In the data rows, the value 128 means zero.
Here are some points, each followed by its number:
[114 140 173 100 125 149 104  89 101  92 101 113 189 111 197 104 103 106
 143 229 127 123 105 136] 0
[178 138 110 111 102 122 155 149 130 120 192 137 124  95 120 139 132 113
 103 181  99 104 125  93] 1
[ 89 129 116  89 139 110  94 201  97 193  92  90 112 177 116  89 148  97
 167 128 207  93 130 166] 2
[186 140 111 107 113 130  93 154 107 104 186 109 126 126 110 100  92 120
  93 134 130 176 203 120] 3
[ 98  98  99 106 191  96  91 185  94 106  92 128  98 255 120  98  96  90
 139 149 189 122 102 217] 4
[142 113 158 124 101 100 106 183 131 132 110 128 117 105 108 105 121 133
 177 127 102 172 152 126] 5
[151 152  98 165 107 168 101 102 118  95 167 184  97 100 106 179  92 114
  94 144 127 202 115  96] 6
[128 115 158 107 184 113  92 198 101 132 170 101  91 120 172  95 107 109
 135 121 169 106 116 132] 7
[200 102 137 102 156 114 101 124  99  95 114 136 151  95 162 100 155 158
 100 148 131 157 116 118] 8
[117 115  94 222  92 164 148 117  96 124 124 122 103 109  95 208  91 194
  95 113 163 151 114 102] 9
[116 124 141 156 125 127 118  95 114 104 159 136  97 119 109 198  97 142
 130 176  92 110 186  99] 10
[158 103 103 136 170 177 112  92 162 126 144 132  98  93 136 103 145 116
 102 117  93 120 202 132] 11
[108 107 134 182 174 131  94 176 100 106 152 178  94 149 115 116 115  96
 105 129 146 110 102 155] 12
[131 187 103 200  93 180 114  90 118  89 114 244 110 101 101 137 101 126
  98  96  90 197 155  94] 13
[106 108 119 108 122 156 119 144 122  97 124 116 213 130 146 127  94 122
  96 166 113 207 111 105] 14
[101 200 102 117 104 142 167 125 109 126 101 126 112 118  98 143 117 225
 130 109 121 120 158 103] 15
[102 109 120 132 128  94 129 139 141 221 100  99 158 108 114 144 119 167
 148  94 101 118 142 146] 16
[117 143 148 101 114 151 120 102 126 107 139 191 103 129 113 104 156 114
 118 189 134 106 108 140] 17
[109 132 116 174 102 117 129 107 100 118 121 115  99 153 104 153  99 123
 106 121 206 178 161 130] 18
[127  98 180 102 173 104 106 106 101 122 100 127 100 127 127  95 106 106
 115 157 183 148 154 206] 19
[118  95 117 126 104 106 125 190  97 142 117 108 107 129 135 128 200 167
 187  97 126 128 111 112] 20
[118 110 131 112  99 147 117 100 134 100 202 125 132  95 111 173  94 144
 110 148 162 191 126  89] 21
[157 131 117 120 109 164 134  92 147 112 169 107 161 106 106 206 112 120
 102 101  96 122 187  93] 22
[136 120 119 171 100 180 199  99 118  99 128 112 106  92 120 181  90 241
 101 158  99 106 105  91] 23
[114 111 181 125 195 122 106  89 187  96 114 148 125 113 161  98 104 114
 103 252  92 103 102 114] 24
[154 106 111 115 117 144 102  94 154  96 157 173 162 107 107 155 129 189
 138 160  96 102 113  93] 25
[125 106 189  98 166 100 141 140 108  98 123 111 152 109 109 130 129 114
 108 245  99 113 162  97] 26
[131 134 115 118 106 147 193  97 105 106 182 108 160  98 157 127  95 127
 115 136 175 118 107 116] 27
[106 104 110 108 117 158  91 100 174 106 122 113 149 106 190 113 100 103
 125 186 160 146 139 145] 28
[156 193 110 146 119 165 128 120 110  90 116 230 117 111 101 119  95 117
  90 120  95 180 135 108] 29
[190 170  91 184 117 191 103 118  99  87 116 199 121  97 125 238  87 126
  98  94  91 126 112  92] 30
[105 119 115 102 129  95 162 114 106 189 101  92 128 121 114 143 185 178
 128  93 215 114 119 104] 31
[144 154 107 131  98 174 157 140 116 109 150 140 118 108 101 130 134 225
 110 118  96 107 110  95] 32
[195 105 100 114 111 127 115 101 156 102 115 146 161 138 138 205 104 115
 105 132 126 145 110 106] 33
[143 116 111 140 100 173 140  98 140 126 119 104  99 104 142 175 131 176
 116 108  97 147 165 102] 34
[101 100 124  95 153 133 109 182 175 113 129 135 121 108 163  97 106 101
 123 178 175 120 105 126] 35
[103 151 177 133 208 114  93 109 133 126 104  98 135 255 108  95  99 109
 100 128 131  97  99 166] 36
[139 192 103 119 101 225 107 102 167  96 116 137 131  98 106 111  90 108
  98 127  99 158 235 107] 37
[105 113 131 103  97 108 127 165 112 200 145 101 188 109 106 138 121 133
 206 105 121 106 133  98] 38
[153 173 163 178 156 132 125  94 107 129 100 108 106 137 101 117 100 127
 103 123 137 115 183 106] 39
[161 152 104 148 111 117 129 115 143 106 166 216 106 102 102 130 100 203
 109 108 116 126 101 100] 40
[181 127 149 147  99 120 119 178 113 119 157 121 110 104 110 117 122 238
 108 119 108 105 104  97] 41
[116 155 106 128 168 143 117 176 124 120 105 101 115 103 112 128 155 137
 159 104 129 131  97 143] 42
[116 139 109 126 138 199 113 103 108  87 145 117 114  93 207 115  92 109
  92 157  93 241 137 121] 43
[ 94  92 123  87 149 106 106 107 150 163  93 112 124 238 154 102 168 107
 250 114 115  94  95 127] 44
[158 185 106 115 125 143 110  92 167 103 172 136 119 131 150 105  99 108
  97 105 111 126 125 183] 45
[104 164 116 145 122 133 122 135 120 138 141 111 141 100 113 207 120 139
 146 102 159  97  95 104] 46
[127 109  98 165 112 143 153 127 145 146 116 119  99  92 161 184 105 135
 126 113 134 146 110 107] 47
[120 102 148 109 209 173  99 136 173 112 100 118 102 141 112  93  98 104
 109 133 105 134 120 220] 48
[165 164 101 125 121 115 115 101 124  93 117 146 139 122 113 167 111 178
 100 161 141 130 112 115] 49
[160 205  96 146 132 144 101 108  95  99 119 121 107 130 128 109  97 101
  87 151  94 188 135 220] 50
[100 101 108 127 112  92 100 115  94 255  96 117 162 160 104 134 167 108
 203 121  98  99 106 159] 51
[151 102 178 108 116 106 101 107 128 111 122 165 151  91 114 134 128 113
 134 221  94 151 149  98] 52
[120 113  99 159 143 239  88 133 172  97 144 144  94 161 165  96 109  89
  98 105 107 110  98 188] 53
[148  95 214 100 176 132  96  97 221 113 112 134 131 102 168  98 136  98
 174 111 115 100 102 100] 54
[214 102 121 126 116 137 111 108 104 120 227 183 120  98 108 125  93 215
  97 132 123 103  98  94] 55
[118  92 122  97 143 121 168 106 163 171  99 118 174 153 105  97 122 143
 161 125 116 113 111 132] 56
[127 152  98 125 136 132 126 103 114 138 111 120 174 103 129 191 145 137
 115 110  94 125 137 130] 57
[139 167 119 163 150 177 124  96 109  98 121 195 136 110 102 159  91 145
 101 145  93 133 105  94] 58
[109 133 152 129 102 109 158 139  99 237 111 100 111 135  96 106 102 129
 194 103  99  93 160 167] 59
[106  91  98  94 129 100 156 119 107 255  98 112 138 145 103 107 195  99
 218  99 117 104 154 122] 60
[105 163 104 112  96 111 130 199 120 161 152 102 102 109  98 125 141 117
 131 103 140 185 160 104] 61
[133 145 146 117 131 128 102 129 168 117 153 104 135  91 156 146 111 164
 102 148  92 110 135 106] 62
[128  99 110  93 165 111 110 137 136  93 119 139 140 108 133 101 146 126
 132 104 203 139 157 144] 63
[ 96  98 132 117 154 103 120 181 111 183  97 106 102 137 125 110 234 113
 130 120 121 121  93 170] 64
[108 200  96 146 106 146 106 158 102 104 142 148 113  92  99 206  91 130
 108 117 147 172 134 102] 65
[108  96  94 119  95  90 147 255 138 199 100 105 104 143 108 102 162 130
 170 115 113 103 109 162] 66
[107 100 234  91 161 109 121 131  93 140  87  92 235 142 145  92 151  95
 140 138 114 104  92 159] 67
[200 133 109 130  94 141 123  98 121 107 168 107 128  97 123 221 160 156
 120 113 110 108 101 104] 68
[130 151 126 134  99 107 217 140 169 119 105 116 204 126  93 173  98 108
 132 101 125  99 102  98] 69
[155 100 146 143 106 103 175 101 127 106 165 116 166  89 110 143 155 179
 103 119 164 111 100  90] 70
[120  96 127  99  97  95 163 211 127 165 108 119 123  95 142 132 109 186
 205 104  99 142 112  95] 71
[177 107  90 213 109 140 141  92 137  88 143 171 126  95 116 143 108 210
  90  96  90 168 132  90] 72
[126 116 100 188 100 144 113 103 130 114 154 133 153  97 126 230  97 139
 102 121  97 165 118 107] 73
[106 100 140  97 118 108 145 134  93  98  99 131 255 121 129 151  95 140
 149 104 209 101 136  92] 74
[182 142 107 126 101 190 176 151 102 121 194 148 102 107 127 113  94 120
 114 109 105 123 103 115] 75
[125 137 131 150  99 208 133  94 133  90 125 148 142 142 119 149  93 139
  92 132  96 117 133 144] 76
[131 170 100 160 111 107 195 102 153 114 143 117  97  94 126 120 158 112
 137  95 162 146 103 121] 77
[156 156  90 118  91 166 195  96 109 109 112 172 146 100 113 197 122 140
 104 138  95 122 122 103] 78
[124 105 151 119 129 123 113 108  92 182 134 139 100 139 108 108 119 111
 189 108 214 126 120 109] 79
[119 191 120 121 114 124 126 167 100 119 143 123 105 117 160 129 105 109
 126 145 125 147 107 132] 80
[130 113  99 129  96 168 198 123 118  95 150 115 172  89 125 147  99 135
  90  98 130 187 179  89] 81
[168 106 140 112 163 115 105 128 118 104 163 125  99 125 113 150 134 137
 110 135 129 182 106 105] 82
[141 110 134 138 120 108 106 121 112 134 200 142 173 137 135 128 100 121
 122 102 134 109 134 112] 83
[ 91 110 141  87 215 118 111 152 111 117  91  97 207 148 111  90 174  93
 138 139 148  91  95 195] 84
[116  98 161  92 191 119 100  91  97 117  98  99 223 105 121 126  96 165
 209 114 114 146 179  95] 85
[173 132 124 109  96 107 204 101 134 100 120 193 125 107  97 144  98 214
 102 104  94 152 146  96] 86
[105 101 169 114 138 126 103 125 130 199 131  96 102 135  96 118 194 100
 172 138 101 111 132 136] 87
[144 138 255  95 153 189 106 105 105 100 117 115 133 132 139  89 147 101
 101 113 130 116  98 125] 88
[101 115 136  89 178 101 154 102  99 108 101 137 154 110 130 113 100 157
 141 146 255  96 125 114] 89
[119 105 123 138 113 136 110 104 156 125 142 143 111 113 168 107 156 107
 131 140 156 121 118 132] 90
[ 97 115 171 102 158 100 102 104 117 127  93 130 212 164 166 117 143 117
 141 117 115 107 128 130] 91
[188 105 134  98 124 121  99  98 146 112 119 116 133 126 157  93 118 120
 118 223 180 103 110 132] 92
[110 105  95 110 125 140 179 165  96 104 123 163 125 117 130 176 133 177
 100 101 104 107 190  97] 93
[117  98 135 144 205 117 153  90 106  95 115 188 113  99 206  99 144 117
  99 106 134 171 107 113] 94
[130 114 118 111 181 117 107  94 172  88 131 170  93 164 134 146  99  93
 101 104  96 174 170 164] 95
[113 147 119 102 128 106 121 110 122 108  98 142 144 139 136 159 168 123
 103 114 110 166 147 146] 96
[113  94 191 106 113  94 109 103 104 121 101 117 173 180 138 119 175 115
 229 104 107  95 107 167] 97
[ 92  87 203  87 102 105 109  91 127 178  90  96 255 136 116  94 165 108
 219 129 180  90  90 106] 98
[124 139 198 112 114 115 152 137 137 110 117 180 174 101 134 112  96 109
  98 130 110 134 113 127] 99
[110 128  99 140 177 114 101 255 104 133 102  95 103 137  95 125 190 104
 119 102  99 153 115 148] 100
[119  94 167 112 115  99 139 178 100 157  96 100 126 114 105 113 111 178
 142 164 198 112 116 120] 101
[165 103 103 164  95 143 211  96  95  98 194 125 137  88 149 129 101 116
 122 108 106 132 198  94] 102
[112 114 166  96 116 154 128 160 157 115 101 119 109 123 161 105 108  92
 104 191 159 104  97 181] 103
[125 115 102 123 100 106 109 147 183 135 125 184  97 131 106 150 116 115
 112 157 102 143 159 130] 104
[135 100 147 112  97 186 100 108 141  99 145 111 117 105 114 143 126 125
 107 154 146 177 178 100] 105
[104 146 211  98 224 102 108 107  97  99 103 105 136 224 118  88 102  88
 115 115 133 109 102 239] 106
[ 93  97 115 100 114  95 193 220 102 192 117  90 133 145 104 167 108 114
 158  92 134 116 132 142] 107
[146 104 147 107  97 103 155 108 104 122 111 161 184  97 155 128 103 119
 109 101 109 192 211  99] 108
[ 96 140  94 117  93  97 201 116  93 195 116 115 147  98 137 166 108 121
 177 113 217  98 121  95] 109
[127 188 109 143 148 130 104  92 198  97 126 170  96 134 154  96 113 116
 103 139  97 137 108 144] 110
[154 128  99 177 101 156 131 114 138 122 110 126 120 101 110 175 131 124
 108 137 116 135 140 120] 111
[ 98 104 219  90 168 112 109 100 155 117 107 114  96 146 110  89 118  99
 170 160 178 102  91 220] 112
[ 91  95 108  94  98  92 132 215 102 178 100  92 125 202  94 100 211 116
 242  93 133  98 114 148] 113
[117 218 141 143 106 198  99 123 143 114 144 126 106 174 114 110  91 120
  91  99 125 107 101 161] 114
[ 91  91 110 112 108  98 231 146 117 154  98 110 243 141 109 135 104 111
 194 124 124  92 120 109] 115
[159 172 134 110 125 110 111 149 179  93 121 109 114 102 120 153 112 136
 116 131 109 146 147 114] 116
[137 107 105 158 109 160 114 127 102 104 157 105 164  93 126 109 185 172
 122 145 126 129 119  98] 117
[ 98 100 145  93 105 112 105 108 139 174 109  92 165 129 106  94 200 109
 214 122 192 111 145 106] 118
[112 122 108 112 105 117 132 240  94 156 141  94 109 131 114 187 124 128
 172  95 148 129  99 104] 119
[117  94 129 128 109 101 180  97 190 100 113  98 214 101 119  99 104 127
 169 165 101 123 172 121] 120
[ 93 149 151  98 100 106 115 255  97 176  91  96 101 183  92 101 174 127
 143  93 145  95 120 168] 121
[115 209 107 155 118 147 133 142 105  94 194 118 106  99 141 135 120 120
 105  99 140 138 111 120] 122
[196 147 125 109 108 115 103 158 111  95 113 208 117 123 104 143 114 124
  95 130 178 141 110 106] 123
[164 124  91 124  96 142 216 100  94 103 154 177 122  90 103 217 133 146
  95 115 118 127 116 106] 124
[138 134  99 105 119 153 137 106  99 137 129  97 144 135 105 108 186 118
 118 105 158 116 149 178] 125
[120 121 103 110 146 119 106 152 185 121 136 110 166 104 130 113 102 126
 131 114 166 121 130 140] 126
[148 113 184 119 176 173  86  90 203  88 139 100  97 144 132  94 123  96
  95 171 134 134  92 141] 127
[101 114 107 166 105 122 203 117 110 111 102 108 186 108 130 169 125 142
 161 160 122 110  98  96] 128
[123 198 140 180 105 108 102 108 115 118  99 149 120 238 115 109 115  99
 102 111 116 103 153 145] 129
[115 103 146  95 145  92 119 110 108 203  97  92 117 220 103  91 121  96
 171 141 145  94 134 213] 130
[112 102 113 102 110 129 112 203 114 177 191 111 133 114 106 147 160 132
 106  99 108 144 143 105] 131
[112  90 164 111 131  93 157  96  94 153 101 132 226 128 163 111 124 186
 175 104 123  98  95 105] 132
Which three points above are nearest to each new point by angle? Their numbers follow each, smallest number first.
[120 125 109 175 119 166 135 101 150  97 167 125  93 120 163 109  95 103
  92 143 102 225 124 112] --> 6 13 43
[126 130 107 151 116 135 107 122 162 128 130 142 111 105 115 130 131 125
  98 109 158 141 199  94] --> 11 37 105
[130 131 220 122 152 113  94 128 187 119 112 110 103 101 156 101 108 138
 133 111 129 140 132 102] --> 54 88 127
[110 111 130 140 154 118 114 188 170 111 133 125 116 103 124 102 111 127
 122 146 122 165 125 105] --> 5 35 126
[137 143  92 251  94 110 112 103  94  88 159 230 128  90 106 150  92 119
  88 134 116 133 211  91] --> 6 13 72
[162 164 107 129 111 132 108 114 201 127 163 122 108 110 157 114 113 108
 111 136 105 103 128 142] --> 45 62 110
[ 96 111 120 110 101 112 115 202  97 241 102 114 122 112  99 108 127 106
 169 113 210 100 122 164] --> 2 66 121
[ 96 119 143 105 114 121 106 138 186 119 115 144 146 136 113 113 169  94
 173 102 201 108  94 118] --> 63 98 118
[119 109 155 107 138 106 188 100 140 136  98 103 144  98 119 127 172 156
 130  96 155 115 161 101] --> 31 70 118
[126  91 138 102 219 120 115 100 115  93 127 112 142  97 185  90 105 166
 147 211 101 130 124 114] --> 0 24 26
[120 152 119 101  95 121 210  98 103 160 102 100 182  98 136 175 148 185
 140 112 113 101 102  97] --> 109 128 132
[111 124 127 152 105 136 117 130 152  97 105 127 105 132 174 125 160 105
  96 141 120 134 147 148] --> 28 53 90
[100 175  97 108 116 115 126 204  96 157 100 106 112 186  99 198 114 111
 162 114 105 128 119 127] --> 107 119 121
[135 122 101 177 107 124 107 125 109  95 197 182 122 100 110 157 106 140
  98 156 121 142 147  94] --> 6 72 73
[153 151 183 133 157 152  96 106 118 136 123 119 107 139 138 110 101 103
 157 100 141 111 119 121] --> 39 54 88
[134 144 112 146 108 100  94 148 143 137 118 107 137 127 178 107 172 103
 137 110 150 144  96 119] --> 20 64 90
[108 119 142 144 113 178 171 123 106 140 144 158 101 116 115 170 142 133
 104  97 106 121 113 106] --> 9 78 124
[120 111 108 104  97 163 124 135 138 107 109 181 117  98 144 161  94 190
 109 112 120 130 196 102] --> 34 86 93
[ 98 141 162 112 130 102 160 175 172 139 105 100 101 108 148 120 129 168
 126 125 115 128 109 101] --> 66 71 101
[110 138 206 108 156 107  97 100 100 151  98  98 110 126 117  97 114  97
 197 118 165 108 117 235] --> 19 112 130
[105 108 104 121 112 119 106 100 113 125 102 108 121 132 119  97 178 102
 165 207 191  98 177 161] --> 2 92 118
[118 115 124 102 209  99 103 108  99 128 109 106 206 171 200 105 134 118
 140 160 102  96  95 124] --> 67 84 91
[156 109 215 111 144 118 108  95 102 107 126 140 127 122 138 100 129  96
 160 124 164 156 102 122] --> 54 88 112
[143 109 107 100  99 108 119 140 167 123 157 114 174 110 130 129 105 172
 148 100 155 162  95 107] --> 21 71 126
[108 143  99  99 106 100 137 138 101 158 114 131 112 126 127 104 148  95
 149 132 215 106 145 181] --> 2 109 125
[126 179 182  95 143 104 119 108 142 153 132 110 108 249 107  94 143  92
 118 111  99 102 103 154] --> 36 106 129
[147 100 127  96 167 109  97 124 109 101 117 153 184 113 151  97 109 121
 172 138  94 155 176 114] --> 85 91 108
[128 124 163 101 109 122 137 143 134  93 161 169 109 101 161 135 109 103
 128 183  94 137 119 111] --> 1 24 52
[107 121 121 132 134 210 100 110 200  88 152 186  93 172 124  98  95 107
  94 172 109 109 110 128] --> 53 110 127
[197 115 135 127 116 121 138 108 131 141 169 129  93 111 159 136 118 117
 137 145 100 103 112 114] --> 1 55 75
[153 110 114 101 111 110 108  95 107 183 149 126 151 136 120 115 129 138
 123 187 190 102 110 104] --> 79 89 92
[110 127 105  98 122 130 120 101 179  88 150 112 103  95 203 138 129 118
 117 198 106 132 162 129] --> 24 28 62
[114 100 149 110 192 115 110 159 126  99 108 160 194 142 100 118 154  97
 130 120 158 104 100 111] --> 67 84 91
[148 161 102 141 200 141 106  98 107 125 108 146 101 146 107 115 145 147
  98 129  96 122 132 154] --> 48 50 110
[156 133 129 130 106 157 107 110 101 177 107 163  99 106 114 139 123 104
 146 122 182 142 109 109] --> 79 109 123
[164 109 110 115 130 107  97 116 103  98 128 174  99 221 159 116 116  91
 135 184 139 109 113 140] --> 4 92 129
[138  99 100 122  92  97 236 102 114 112 104  96 135  96 159 122 185 216
 116 141 173  97 108 114] --> 31 70 128
[175 130 113 122 112 173 129  97 153  95 132 124  96 121 122 108  94 103
 114 202 103 125 185 143] --> 11 37 105
[125 160 129 106 107 141 104 127 211 108 165 171 113 123 145 103 102 113
 115 103 106 167 113 115] --> 45 110 116
[103 189 100 148 114 153 186 102 103 123 118 143 106 128  94 179 102 159
 108 110 157 109 134 104] --> 9 15 78
[174 111 118 102 223 176  94  89 178  91 118 108 132 136 130  91 108  91
  96 125 131 136 117 195] --> 48 53 127
[149 114 131 102 139 116 108 118 221  98 112 110  91 157 159  91  96 111
 121 114 113 115 208 180] --> 11 48 95
[ 95  91 127  97 164 111 114 114 154 105  91 141 255 121 176  91 134 105
 171 149 112 130  95 118] --> 67 91 98
[102 112 119 164 134 134 121 144 144 111 112 114 122 158 117 145 150 126
 116 107 106 131 145 138] --> 53 100 129
[209 128  99 161 121 174 118 106  98 117 129 130 127  93 168 176  94 120
 107 115  93 143 157  91] --> 30 34 111
[112  99 142 101 255 118 123  87 134  95 104 133 122 104 156  89  99 130
  98 214 133 125 122 118] --> 24 26 94
[122 105 173 110 111 104 127  94 193 119 129 126 158  94 135 121 157 181
 114 112  96 140 141 109] --> 54 62 120
[ 97 144 121 190 100 103 128 124  95 233 106 132 114 142  95 114 160 115
 192 107 114 110 102 133] --> 51 59 60
[118 151 114 137 162  95 141 165 102 118  98 110  97 208 103 126 122  95
 136  99 139 140  97 199] --> 4 36 106
[101 112  99 105 117 106 116 113 146 181 119 100 129 110 116 167 165 113
 201 149 168 130  95 115] --> 51 60 118
[128  99 145 118  97 132 248 108 126 136 172 100 133 102 124 120 122 126
 160  97 108 112 148 108] --> 27 102 115
[152 124 105 171 121 194 152 128 109 115 133 110 102 131 143 123 147 106
 110 114 105 109 115 154] --> 53 75 76
[133 125  99 152 106 137 136 138 107 127 192 137 132 109 123 133 123 117
 123 134 170 116 100 102] --> 27 75 122
[ 97 134 135 173  93 105 152 136  96 157 105 153 174 128  97 131 185 105
 122 101 113 120 129 131] --> 51 60 115
[151 130 114  98 255 135  87 110 199  97 111 108  91 129 157  91 156  99
  93 165 128 121 100 131] --> 24 48 127
[103 199 113 141 121 103 123 139 121 168 172 103 123 106 115 116 103 191
  98 134 118 104 140 118] --> 15 41 122
[129 104 106 139 119 118 111 140 146 145 113 113 120 103 118 166 167 104
 146 136 160  97 167 107] --> 31 60 118
[180  99 168 100 109 109 137 108 216  94 118 114 101  95 190  98 105 111
 139 159 118 185 105 114] --> 28 54 127
[122 102 104 115 174 135 142 120 101 142 150 171 114 108 160 117 133 110
 115 137 140 101  98 161] --> 12 90 94
[126 158 101 189 116 112 144  96 127  88 116 127 116  97 103 147 104 231
 101 134 104 173 172  89] --> 15 23 72
[110 120 169 104 117 124 122 187 108 104 120 169  93 173 126 131 120  98
 109 100 147 101 192 131] --> 12 121 129
[133 139  94 108 105 100 164 168 126 134 166 101  97 118 136 154 129 110
 114 162 128 131 127 128] --> 1 61 80
[162 159 136 106 113 107 101 144 161 116 188 172 111 125 175  99 115 107
  94 164  96  99 120 102] --> 1 62 110
[168 119 189 101 107 117 146 114 132 101 123 130 172 107 136 107 125 107
 137 161  99 126 148  98] --> 26 52 99
[113 160 127 158 104 105 115 155 119 145 140 127 117 113 119 132 128 107
 152 133 106 161 125 110] --> 5 61 80
[163 154 106 118 123 121 112 154  98 134 215 111 114  98 166 125 134 117
 113 103 147 109 134 102] --> 1 83 122
[115 124 124 116 108 107 112 133 112 147 103  96 123 175 120 101 142 114
 166 125 132  96 120 255] --> 2 4 130
[153  98 147 127 148 180  97 144 216 101 122 112 105 104 192  95 125  96
 143 114 135 102 104 112] --> 53 54 127
[120 125 119 110 145 128 114 146 180  99  99 109 122 124 165  93 106 116
 144 127 118  99 161 203] --> 48 103 126
[169 170 111 132 183 133 101 101 110 105 188 123 120 125 127 112 118 128
 104 112 116 141 107 137] --> 45 50 122
[131 113 127 174 151 192 117 116 134 136 181 112 111 101 114 138 147 118
 106 117  97 111 120 105] --> 11 53 117
[129 114 112 120 143 117  92 101 196 126 129 102  91 200 142 102 187 113
 131 131 101  94 131 168] --> 36 44 130
[123 151 126 105 207 125 108 111 183  86 142 151 102 103 179  99  91  91
  91 178 199 106 107 108] --> 24 35 127
[138 155 173  93 214 188  89 111 187 101 142  99 100 107 143  89 133 100
 109 139 104 110 112 137] --> 48 54 127
[ 96 127 117 104 150 101  93 104 156 255  98  89 147 252  97  93 139 110
 152  96 100  97  99 202] --> 44 51 130
[153 133 104 121 121 110 116 128 157 157 187 166 119 119 133 114 113 112
 145 105 103 112 139 105] --> 1 40 83
[141 129 154  95 160 116  97  96 104 123 108 101 109 159 201  87 130  99
 114 126 107 112  97 255] --> 19 48 106
[146 117 177 137 116 115 113 142 139 187 130 112 101 138 121 115 197 101
 118 121 115  96 111 109] --> 64 87 121
[119 139  95 153 104  98 188 157 124 124 132 122 181  96 134 183  97 109
 104 128 108 100 172 104] --> 69 81 128
[106 107  95 103  96 106 118 103 135 109 137 160 135  92 135 174 158 232
 119 114 136 104 194 105] --> 15 25 93
[204 197 122 141 106 174  97 101 115  86 172 143  91 113 146 112  93 112
  86 103 107 157 153 141] --> 29 45 50
[121 232  96 111 130 130  89  88 188  87 176 124 129 124 135 111 111  95
  91 129 100 156 162 158] --> 45 50 110
[131 162 137 119 188 219 109  97 122  94 108 113 124 117 154  97  88  91
  89 125 111 195 156 125] --> 37 43 50
[121 130 127 164 102 137 147  99 115 122 114 149 186  96 110 168 147 136
 101 103 111 175 103 111] --> 57 73 78
[ 97  87 105 102  99 104 174 124 103 134  90 116 255  94 105 129 132 119
 134 109 255 111 104  87] --> 74 89 109
[130 103  94 232 101 132 102  94 170  92 152 162 104 104  99 127 120 156
 103 138 127 150 184  95] --> 13 72 111
[111 135  94 155 105 201  99  94 110  96 154 175  94 136 129 110 107 136
  95 176  96 158 142 167] --> 6 50 76
[116 119 128 104 144 111 124 156 137 194 112 101 111 189 126  98 136 107
 119 199  99 108  98 133] --> 2 87 130
[170 139 123 106 125 149 145 112 146 104 178 100 106  98 135 142 158 110
 127 116  97 143 119 122] --> 1 68 75
[108 138 141 118 197 129  91 126 102 125 108 134 136 220 109  90 142  95
 102 192 100 131 105 131] --> 4 36 106
[140 116 165 166 103 107  96 126 172 135 104 140 132 110 154 121  96 140
 115 107 150 116 153 107] --> 39 54 62
[ 99 111 114  97 125 140 113 102 132 155  97 126 102 225 112 111 204  93
 134 105 109 119 106 240] --> 44 64 130
[179 108 134 127 110 203  93  92 110  84 152 137  94  96 127 113  86 105
  90 248  96 158 213 118] --> 37 52 105
[134 128  91 222 105 174 185 139 132 120 160 122 102 104 107 143  89 132
  95 107 138 123 107 114] --> 9 47 111
[113 100 103 128 128 103 152 178 105 154 107 103 108 118 105 144 106 122
 153 143 147 170 132 150] --> 66 107 119
[122 109  99 190 102 116 143 103  95 156 122 102 111 135 109 181 124 172
 135 138 143 153  95 117] --> 9 47 73
[103 120 214 105 106 142 128 132 153 107 111 136  99 143 156  97 162 138
 126 107 104 148 103 132] --> 54 88 112
[116 187 147 124 141 252 132 117 139  94 159 141 101 130 136 109 102 106
  87 104  96 116 110 127] --> 53 76 114
[157 104 170 100 157 108 131  89 176 115 102 117 134 100 131 118 153 105
 118 128 142 173 130 115] --> 8 54 127
[163 160 112 110  99 140 182 132 114 108 116 130 158  92 135 148 114 139
  97 142  95 126 164  96] --> 78 81 86
[172 246 102 179 102 120 124 113 117  97 136 152 111 118 123 110  98 106
 101  93 204 121 120 106] --> 77 122 123
[147 104 108 148 109 129 128 111 156  91 168 177 101  92  99 176  93 104
 107 155  92 206 166 106] --> 6 21 104
[157 105 115 105 112 191  96 105 152  97 115 143 106 117 141 140  99 122
 110 205  95 192 103 149] --> 28 43 105
[ 99 119 220  93 202 143  92 110  96 105  97 122 183 110 131  91 132 108
 160 168 144 110 117 122] --> 0 67 88
[123 186  96 109 124 110 101 124 151 168 108 131  94 255  97 117  97 106
 116  93 113 111 161 157] --> 36 129 130
[135 120  97 114 104 130 148  96 110 105 174 134 129 100 130 159 113 110
  94 110 133 209 206 110] --> 81 102 108
[105  94 176  96 113  93 102 130 167 128  87  96 255 118 133 104 103 138
 159 130 141 118 112  98] --> 74 91 98
[116 127 119 104 200 170  92  98  97 109 137 151 131 129 182  94 144  99
  99 139 166 122 120 128] --> 63 88 94
[107 137  98 127 104 115 109 183 102 182 108 142 115 114 116 163 204 110
 109 158 144  97 113 115] --> 64 66 121
[117 131 106 223 118 161  96 116 126  99 106 145 122 255  99 124  98  97
  91  94 107  96  99 227] --> 36 53 129
[130 105  95 115  99 126 234  98 105 110 205 189 134 111 101 143 151 163
 113  96 103 131 102 111] --> 78 86 124
[110 126 109 196  98 147 127 118  98 158 112 114 104 143  92 198  98 148
 107 104 181 102 107 175] --> 9 18 46
[117 109  91 175 124 152 112 106 150 113 117 123 132 101 104 255  90 147
  93 106 135 179 136  97] --> 9 73 111
[138 114 112 184 105 148 128 102 159 124 178 130 103 100 175 129  98 119
 118  97  94 128 186 102] --> 11 34 102
[169 192 116 161 167 125 102 100 131 129 122 138  96 105 118  98 121 134
 101 111 177 109 128 122] --> 39 45 110
[106 106 137 205 122 158 142 103 146 115 194 128 119  99 101 127 109 141
 105 120 155 109 114 112] --> 9 70 72
[109 214  94 123 172 154 102 138 120 107 104 108  92 160 123 119 124 101
  97 136 124 109 106 236] --> 48 50 114
[159 168 130 116 116 125 121 148 146 151 119 129 121 123  97 126 140 130
 116  97  97 185 117  96] --> 29 61 116
[147 143 179 152 110 109  98 102 102  96 118 145 130 130 138 104 135 111
 108 191 100 189 106 129] --> 0 24 52
